128 stands for zero in the data rows.
Here are some points, one per row:
tensor([112, 151, 109, 99, 165, 120, 125, 148, 106, 131, 137, 127, 106,
        132, 136, 103, 101, 164, 164, 150, 139, 115, 182, 116, 122, 108,
        103, 108, 150, 103, 162, 131])
tensor([156, 111, 131, 145, 65, 117, 161, 131, 139, 120, 135, 174, 103,
        109, 98, 122, 120, 139, 113, 144, 135, 158, 109, 113, 103, 177,
        140, 160, 133, 164, 126, 178])
tensor([174, 82, 139, 144, 99, 143, 97, 125, 116, 154, 137, 110, 147,
        164, 138, 116, 133, 147, 131, 161, 126, 150, 123, 108, 150, 157,
        195, 147, 146, 127, 132, 110])
tensor([131, 161, 87, 134, 52, 97, 143, 185, 131, 103, 155, 144, 92,
        165, 155, 173, 141, 161, 139, 141, 138, 94, 141, 130, 127, 116,
        145, 122, 143, 114, 119, 97])
tensor([163, 135, 136, 107, 112, 94, 141, 120, 153, 162, 129, 111, 156,
        126, 129, 123, 146, 93, 131, 126, 113, 121, 161, 152, 133, 175,
        156, 78, 123, 140, 167, 148])
tensor([122, 137, 111, 101, 116, 160, 118, 128, 132, 118, 127, 123, 141,
        155, 96, 143, 129, 126, 153, 153, 119, 157, 127, 137, 104, 142,
        125, 91, 111, 95, 87, 161])
tensor([92, 103, 87, 95, 114, 149, 130, 138, 79, 158, 118, 121, 152,
        124, 133, 130, 149, 159, 137, 153, 101, 123, 157, 152, 149, 84,
        126, 188, 142, 126, 110, 89])
tensor([141, 163, 145, 150, 123, 117, 132, 148, 105, 133, 168, 150, 154,
        123, 148, 110, 151, 88, 146, 150, 165, 146, 188, 115, 127, 131,
        119, 118, 128, 91, 188, 124])
tensor([112, 149, 79, 168, 115, 151, 154, 117, 141, 80, 130, 123, 133,
        131, 127, 115, 130, 141, 127, 135, 124, 164, 142, 138, 137, 158,
        76, 102, 133, 122, 71, 141])
tensor([28, 101, 83, 101, 153, 95, 105, 126, 145, 105, 109, 138, 115,
        138, 140, 132, 111, 106, 137, 122, 152, 120, 147, 151, 124, 156,
        146, 111, 175, 108, 129, 164])
tensor([88, 116, 160, 119, 133, 154, 106, 153, 145, 36, 71, 139, 139,
        137, 146, 133, 125, 151, 105, 131, 115, 164, 82, 106, 139, 96,
        144, 112, 151, 72, 166, 131])
tensor([176, 179, 128, 125, 138, 126, 107, 146, 117, 115, 123, 112, 102,
        114, 151, 136, 143, 136, 116, 109, 103, 158, 136, 113, 178, 133,
        109, 69, 134, 143, 58, 200])
tensor([71, 106, 95, 112, 155, 133, 142, 151, 137, 64, 159, 108, 170,
        63, 127, 139, 128, 178, 106, 132, 139, 119, 138, 102, 144, 167,
        88, 138, 90, 126, 115, 130])
tensor([128, 98, 106, 154, 90, 113, 116, 99, 136, 114, 110, 177, 97,
        159, 87, 133, 138, 112, 125, 138, 127, 110, 141, 114, 126, 65,
        105, 126, 89, 115, 167, 132])
tensor([151, 99, 148, 135, 138, 132, 106, 134, 129, 95, 189, 147, 153,
        126, 151, 128, 134, 141, 148, 149, 126, 156, 139, 163, 154, 89,
        130, 146, 118, 135, 73, 131])
tensor([142, 122, 101, 137, 139, 107, 130, 94, 143, 133, 125, 124, 120,
        95, 94, 120, 109, 173, 141, 133, 131, 171, 141, 112, 111, 149,
        101, 136, 108, 101, 86, 174])
tensor([96, 130, 136, 106, 101, 146, 136, 66, 150, 88, 138, 159, 155,
        132, 95, 106, 165, 82, 121, 140, 133, 144, 117, 102, 156, 138,
        140, 112, 102, 130, 115, 47])
tensor([154, 113, 157, 121, 141, 150, 142, 158, 157, 114, 129, 107, 133,
        143, 125, 120, 109, 141, 153, 128, 126, 145, 84, 117, 129, 177,
        84, 165, 147, 169, 166, 109])
tensor([116, 126, 140, 107, 113, 135, 125, 126, 117, 153, 164, 138, 130,
        134, 156, 133, 176, 58, 160, 130, 127, 102, 94, 122, 83, 101,
        140, 140, 150, 147, 132, 133])
tensor([163, 83, 83, 100, 70, 133, 161, 123, 128, 144, 141, 172, 118,
        116, 162, 134, 110, 160, 122, 96, 114, 106, 190, 153, 138, 142,
        133, 100, 111, 119, 115, 67])
tensor([99, 172, 107, 124, 116, 126, 154, 107, 137, 173, 133, 144, 140,
        111, 141, 128, 169, 135, 152, 139, 132, 132, 99, 96, 114, 44,
        117, 130, 138, 144, 174, 126])
tensor([108, 121, 158, 111, 165, 111, 149, 112, 137, 157, 114, 126, 156,
        117, 148, 143, 109, 133, 109, 108, 95, 86, 119, 143, 76, 129,
        131, 66, 138, 122, 134, 87])
tensor([107, 111, 190, 150, 127, 118, 134, 143, 104, 70, 166, 110, 113,
        78, 119, 114, 128, 137, 106, 118, 137, 95, 132, 167, 149, 154,
        172, 131, 153, 129, 200, 173])
tensor([76, 169, 125, 138, 135, 119, 162, 122, 149, 165, 123, 62, 105,
        149, 118, 132, 145, 174, 125, 103, 120, 81, 134, 123, 134, 126,
        132, 131, 165, 87, 52, 93])
tensor([84, 108, 156, 87, 161, 106, 144, 108, 105, 160, 152, 109, 116,
        138, 121, 141, 148, 128, 122, 100, 133, 184, 97, 142, 145, 145,
        135, 130, 116, 98, 159, 161])
tensor([159, 124, 146, 126, 151, 156, 148, 91, 119, 77, 29, 136, 119,
        157, 116, 99, 146, 112, 136, 76, 125, 122, 168, 93, 153, 124,
        116, 134, 71, 172, 90, 106])
tensor([140, 172, 106, 123, 140, 125, 127, 174, 143, 112, 96, 101, 149,
        136, 140, 97, 118, 117, 116, 107, 158, 162, 131, 152, 109, 121,
        139, 136, 160, 149, 125, 133])
tensor([110, 121, 123, 132, 140, 115, 126, 168, 137, 149, 134, 164, 143,
        134, 140, 126, 123, 160, 128, 113, 143, 64, 111, 189, 147, 89,
        107, 108, 176, 92, 111, 123])
tensor([82, 110, 160, 154, 138, 122, 108, 144, 114, 116, 131, 125, 118,
        132, 125, 113, 148, 120, 113, 146, 101, 156, 180, 102, 99, 128,
        100, 178, 138, 113, 90, 124])
tensor([124, 174, 151, 142, 116, 85, 105, 88, 129, 162, 150, 112, 130,
        160, 128, 121, 117, 154, 158, 90, 122, 198, 78, 142, 115, 145,
        144, 95, 109, 122, 131, 102])
tensor([182, 160, 99, 156, 108, 129, 138, 120, 134, 143, 137, 138, 132,
        138, 130, 177, 132, 94, 107, 99, 106, 151, 176, 142, 71, 173,
        145, 97, 141, 117, 206, 108])
tensor([91, 148, 168, 102, 110, 134, 102, 105, 153, 156, 78, 112, 168,
        93, 143, 118, 124, 128, 103, 108, 157, 161, 81, 157, 124, 108,
        119, 123, 159, 199, 151, 149])
tensor([130, 133, 70, 119, 96, 140, 112, 126, 147, 197, 159, 141, 122,
        104, 157, 128, 124, 154, 101, 78, 148, 110, 178, 152, 92, 103,
        139, 148, 149, 79, 116, 119])
tensor([146, 75, 96, 88, 104, 123, 116, 143, 135, 114, 90, 90, 107,
        135, 97, 116, 153, 174, 118, 138, 103, 109, 103, 151, 142, 68,
        139, 166, 161, 131, 175, 144])
tensor([97, 106, 98, 132, 151, 148, 126, 149, 94, 166, 198, 97, 143,
        106, 127, 124, 121, 114, 108, 90, 161, 138, 143, 108, 96, 107,
        145, 101, 148, 145, 113, 136])
tensor([153, 110, 71, 112, 118, 141, 114, 107, 105, 141, 101, 168, 129,
        151, 99, 110, 138, 154, 105, 168, 151, 73, 114, 95, 132, 144,
        102, 162, 110, 138, 114, 115])
tensor([129, 126, 175, 110, 158, 96, 103, 145, 153, 152, 150, 138, 117,
        129, 116, 124, 112, 159, 143, 118, 137, 140, 138, 138, 103, 189,
        142, 110, 124, 219, 97, 128])
tensor([122, 90, 141, 123, 141, 202, 100, 90, 138, 157, 147, 108, 97,
        137, 114, 142, 126, 101, 75, 172, 145, 139, 81, 136, 116, 137,
        114, 135, 87, 126, 120, 118])
tensor([134, 59, 171, 133, 125, 151, 157, 152, 124, 159, 135, 139, 134,
        138, 112, 142, 115, 108, 124, 147, 126, 130, 139, 100, 167, 105,
        150, 130, 138, 97, 159, 152])
tensor([172, 103, 130, 116, 151, 127, 143, 114, 121, 153, 97, 129, 119,
        90, 103, 162, 101, 112, 143, 104, 131, 132, 127, 127, 159, 121,
        122, 103, 141, 131, 77, 95])
tensor([131, 151, 177, 113, 135, 118, 114, 195, 74, 152, 58, 120, 99,
        143, 146, 134, 144, 130, 108, 126, 148, 129, 108, 113, 126, 139,
        119, 118, 129, 104, 171, 82])
tensor([187, 106, 154, 132, 129, 139, 101, 121, 142, 117, 166, 97, 111,
        167, 116, 117, 101, 56, 103, 159, 124, 133, 134, 87, 135, 111,
        89, 118, 111, 155, 150, 98])
tensor([112, 70, 147, 154, 94, 132, 127, 75, 130, 112, 96, 141, 121,
        118, 96, 148, 132, 114, 137, 164, 161, 95, 117, 125, 146, 95,
        132, 103, 90, 180, 167, 114])
tensor([70, 165, 172, 146, 103, 124, 104, 150, 120, 166, 115, 102, 120,
        87, 140, 109, 105, 124, 163, 91, 90, 57, 114, 114, 166, 157,
        85, 93, 112, 107, 156, 136])
tensor([89, 186, 99, 142, 77, 154, 147, 106, 146, 54, 132, 140, 110,
        172, 87, 123, 109, 162, 104, 158, 106, 130, 131, 127, 99, 77,
        131, 121, 82, 109, 114, 90])
tensor([135, 165, 125, 174, 122, 121, 117, 141, 119, 155, 183, 144, 132,
        168, 113, 143, 112, 144, 148, 92, 93, 118, 147, 155, 169, 180,
        120, 149, 138, 123, 167, 151])
tensor([138, 135, 130, 118, 129, 97, 166, 98, 138, 129, 72, 144, 144,
        123, 136, 142, 107, 116, 131, 131, 138, 160, 109, 127, 120, 137,
        65, 135, 111, 104, 120, 152])
These points spread out most along one direction. Take the direction at right angles to it along which they spread out most. Go by this last direction. Where along it does each point below lie, from 0 to 99? 50 is the average, and the first point above lies past it. One standard deviation of the points above along it is 16.
tensor([159, 152, 156, 147, 174, 139, 148, 135, 142, 145, 115, 102, 126,
        88, 153, 85, 138, 88, 157, 148, 147, 131, 148, 116, 126, 113,
        142, 143, 139, 149, 141, 139]) 32
tensor([130, 123, 131, 146, 168, 79, 130, 171, 106, 103, 183, 139, 105,
        114, 98, 103, 143, 109, 135, 103, 105, 137, 106, 143, 85, 169,
        149, 108, 104, 119, 129, 138]) 38
tensor([113, 154, 120, 137, 150, 109, 148, 127, 165, 149, 140, 133, 143,
        133, 143, 156, 138, 115, 105, 138, 114, 84, 115, 153, 118, 168,
        128, 115, 121, 155, 97, 151]) 48
tensor([205, 117, 156, 107, 114, 140, 136, 73, 87, 71, 117, 168, 129,
        127, 110, 117, 103, 95, 140, 126, 132, 81, 130, 101, 152, 139,
        145, 146, 134, 129, 156, 92]) 38
tensor([124, 112, 147, 112, 79, 130, 124, 147, 78, 88, 123, 120, 136,
        112, 158, 135, 108, 36, 145, 120, 111, 182, 147, 138, 119, 104,
        139, 201, 140, 165, 97, 147]) 39
tensor([130, 111, 49, 140, 149, 114, 114, 163, 154, 76, 124, 129, 149,
        143, 140, 128, 130, 207, 138, 132, 124, 79, 115, 96, 136, 142,
        152, 148, 104, 88, 98, 166]) 80
tensor([154, 98, 145, 185, 112, 127, 102, 98, 89, 204, 68, 139, 139,
        126, 149, 103, 143, 106, 130, 151, 108, 165, 128, 158, 144, 82,
        128, 167, 133, 149, 95, 114]) 44
tensor([112, 168, 71, 122, 229, 131, 142, 106, 139, 113, 146, 106, 80,
        97, 155, 112, 124, 165, 131, 139, 131, 146, 71, 114, 167, 147,
        154, 141, 136, 120, 115, 120]) 55
tensor([168, 122, 146, 138, 120, 148, 112, 146, 166, 115, 118, 107, 124,
        146, 92, 148, 95, 75, 118, 154, 133, 115, 124, 138, 115, 95,
        129, 158, 86, 95, 140, 74]) 47
tensor([173, 146, 124, 129, 186, 120, 133, 142, 121, 145, 119, 128, 175,
        121, 103, 172, 117, 135, 106, 129, 129, 105, 100, 147, 115, 158,
        139, 112, 141, 166, 138, 152]) 33
tensor([124, 165, 116, 162, 148, 166, 104, 97, 121, 104, 145, 123, 139,
        127, 179, 154, 149, 143, 164, 111, 122, 87, 130, 142, 88, 80,
        142, 161, 109, 137, 122, 181]) 60
tensor([135, 151, 184, 107, 152, 115, 134, 135, 129, 157, 117, 116, 100,
        124, 152, 116, 109, 112, 123, 136, 154, 135, 109, 86, 151, 137,
        147, 130, 128, 140, 104, 167]) 29
